Questions about the row below.
1) Read off the entry just right of the largest entry.
2) Read off the entry just left of the largest entry.
3) Read off the entry just left of the centre entry.
4) Read off the median of all entries.
array([-0.050, -0.170, -0.184, -0.083, -0.165,  0.004,  0.013,  0.076,
        0.028, -0.173, -0.037, -0.057,  0.167,  0.097, -0.061])
1) 0.097
2) -0.057
3) 0.013
4) -0.050

[[ -7  16  12  37   0  12   5]
 [ -1 -29 -15 -15   7   4   7]
 [ -7 -61  10 -17 -17  13  21]
 [  0  -8  -6 -12   7   1  -8]
 [ 14  33 -22  -2 -23  40 -12]
 [  6  44 -10  16  25 -10 -11]
 [  7   6   1 -23  -8  29  -4]
 [ 21  27   5 -27  16 -48  -3]
 [ 18 -24   4 -25  18 -52   4]
 [ 14 -21  24  35  14   1  12]
 [ -8  42   0   6   0 -20  -9]
 [ 12 -14  20  27   9  -1   0]
 [ 14  -1  13  72 -13  36  10]]
The entry directly below the smallest entry is -8
Find the first entry in the row that holds the smallest entry.
A: -7
Find the entry directly above the centre entry.
A: 16
Find the top-left entry.
A: -7
The second entry on the diagonal from the top-right corner -> 4
The smallest entry in the last row: -13
Find the entry directly above 24.
A: 4
Find the entry just left of -24.
A: 18
The third entry on the main diagonal: 10
Find the 3rd smallest entry.
A: -48
The largest entry in the last row: 72
The last entry, reading row by row is 10
The top-right entry -> 5
The smallest entry: -61
Find the fifth entry in reading order.
A: 0
Find the fourth entry in reading order.
A: 37
The entry directly above -21: -24
The entry just right of the centre entry: -8
Find the bottom-left entry.
A: 14
Find the fifth entry from the end, reading row by row.
A: 13
Find the entry just right of 20.
A: 27
Find the entry directly above -20.
A: 1
Find the 2nd smallest entry.
A: -52
Find the 3rd largest entry.
A: 42
Find the entry just right of -21.
A: 24
Find the entry directly above 42.
A: -21
Find the entry directly below 44.
A: 6
Find the largest entry in the last column.
A: 21
Find the entry directly above the smallest entry.
A: -29
Find the entry just left of the centre entry.
A: 1

Questions about the grid below.
1) Find the entry just left of 7807.
2) Find the entry just right of 6032.
3) Find the maximum.
4) Find the entry just left of the largest entry.
((7128, 3799, 6017, 7568, 5355, 4975, 3758, 5471, 9044, 6439, 3188), (5297, 6172, 5967, 4273, 5013, 5186, 5372, 7707, 5118, 4517, 5249), (3287, 7955, 5791, 5245, 6062, 7900, 5695, 5672, 4382, 7657, 7248), (3445, 8040, 5906, 5429, 6286, 7854, 5958, 5538, 4414, 7400, 7117), (2306, 7415, 4998, 2427, 3469, 6544, 3968, 7045, 3992, 7266, 6654), (5492, 3179, 5117, 5285, 3683, 5567, 2064, 5473, 8024, 7232, 5126), (3653, 8094, 6106, 5570, 6523, 7807, 6184, 5462, 4509, 7135, 7043), (4532, 4547, 4390, 4038, 2959, 6032, 2988, 5579, 6950, 7257, 5258), (5541, 5314, 5145, 3785, 3545, 4814, 4649, 7765, 5450, 5101, 5264), (5294, 5788, 6080, 4464, 4849, 5133, 5097, 7345, 5347, 5167, 5605), (6693, 3368, 6098, 7632, 5422, 5037, 3373, 5428, 8665, 6673, 3915), (3133, 7416, 5572, 5044, 5623, 7731, 5101, 5739, 4513, 8432, 7405))
1) 6523
2) 2988
3) 9044
4) 5471

Questions about the row below.
1) The 2nd entry from the right?
2) The first entry?
3) The entry just left of -21?
4) The fourth entry?
array([ 59,   3, -53, -21,  -1,  29,  35])
1) 29
2) 59
3) -53
4) -21

W =
[[ 15  28 -37  67  62  13 -40]
 [ 18 -52  67 -64 -20  32 -58]
 [-34 -20  35  12 -29 -58  39]
 [-44  42 -31 -70 -74  13  69]]
The smallest entry in the first row -> -40
The entry just left of 35: -20
The second entry in reading order is 28
The first entry in reading order -> 15
The maximum is 69
The 5th-last entry, reading row by row -> -31
The entry just right of the smallest entry -> 13
The third entry, reading row by row: -37
The entry just right of -70 is -74
Read off the smallest entry in the first column.
Answer: -44
The smallest entry in the last column -> -58
The second smallest entry is -70

Read these off the row that follows.
1) Read off the entry just right of 48.
2) Read off the entry just left of -32.
3) Read off the 4th entry.
[ -3 -18  66 -32  48  15]
1) 15
2) 66
3) -32

grid =
6,37,-47,9,28,12,18,16,14
-15,52,-35,2,65,-4,17,13,14
-20,7,-6,-1,36,2,15,11,11
-22,23,14,3,22,-5,26,14,18
-21,17,7,-7,41,-13,21,18,20
-28,17,-7,3,44,6,35,23,23
-7,24,16,-19,38,-34,28,15,13
-8,22,15,-8,20,-19,69,24,23
-34,19,-11,2,57,5,12,29,17
-37,28,13,-3,54,-12,31,27,32
14,31,9,-4,-8,-20,40,24,11
-5,16,18,-14,23,-26,32,21,16
-35,12,-21,2,63,12,23,37,15
The entry directly below the largest entry -> 12
The second largest entry: 65
Read off the last entry, reading row by row.
A: 15
Read off the entry just right of the centre entry.
A: -34
Read off the centre entry.
A: 38
Read off the smallest entry in the first row.
A: -47
Read off the third entry on the main diagonal.
A: -6
The largest entry in the first column: 14
Read off the entry just right of -3.
A: 54
The smallest entry in the first column is -37
The entry just left of the smallest entry: 37
The entry just right of the largest entry is 24
The entry in the top-right corner -> 14
The entry directly above the centre entry: 44
The largest entry in the last column is 32
The entry just left of the largest entry is -19
The entry in the bottom-left corner: -35
The 3rd entry on the diagonal from the top-right corner: 15
The entry in the top-left corner is 6
Read off the second-last entry, reading row by row.
A: 37
The 4th entry in reading order: 9
The second entry on the diagonal from the top-right corner is 13
Read off the third entry from the end, reading row by row.
A: 23
The entry directly below 29 -> 27
The entry just left of -11: 19
The entry directly above the largest entry: 28
The fourth entry from the end, reading row by row -> 12
Read off the largest entry in the last row.
A: 63
Read off the last entry of the largest entry's row.
A: 23

data =
[[-10 -32  34 -38 -31  10  22  -1 -25 -11  61  -9]
 [  1 -52   7 -23  36   2  13  70 -14  -3  37  11]
 [ 25  16  -4 -30 -23  -4 -53 -60  22 -19 -12 -23]
 [ 11  -5  12  30   3  12  39  47  28  14  53  39]]
Rows and columns are numbered from 0.
The bottom entry of the column that holds the largest entry -> 47
The entry in row 0 and column 1 -> -32
What is the entry in row 0 and column 2?
A: 34
The top entry of the column that holds the largest entry: -1
The entry just left of the largest entry is 13
The bottom-left entry: 11
The top-left entry: -10
What is the entry just right of the largest entry?
A: -14
The bottom-right entry is 39
What is the entry just left of 37?
A: -3
What is the entry in row 1 and column 0?
A: 1
The entry just left of the smallest entry: -53
The entry in row 1 and column 1: -52
What is the entry in row 2 and column 0?
A: 25
What is the entry directly below -14?
A: 22
What is the entry at row 2, column 1?
A: 16
The entry directly below 61 -> 37

Questions about the row below.
1) The entry just right of 8?
2) The entry just left of -15?
[ 21  12   5  25 -15   8 -14 -23 -34 -37]
1) -14
2) 25
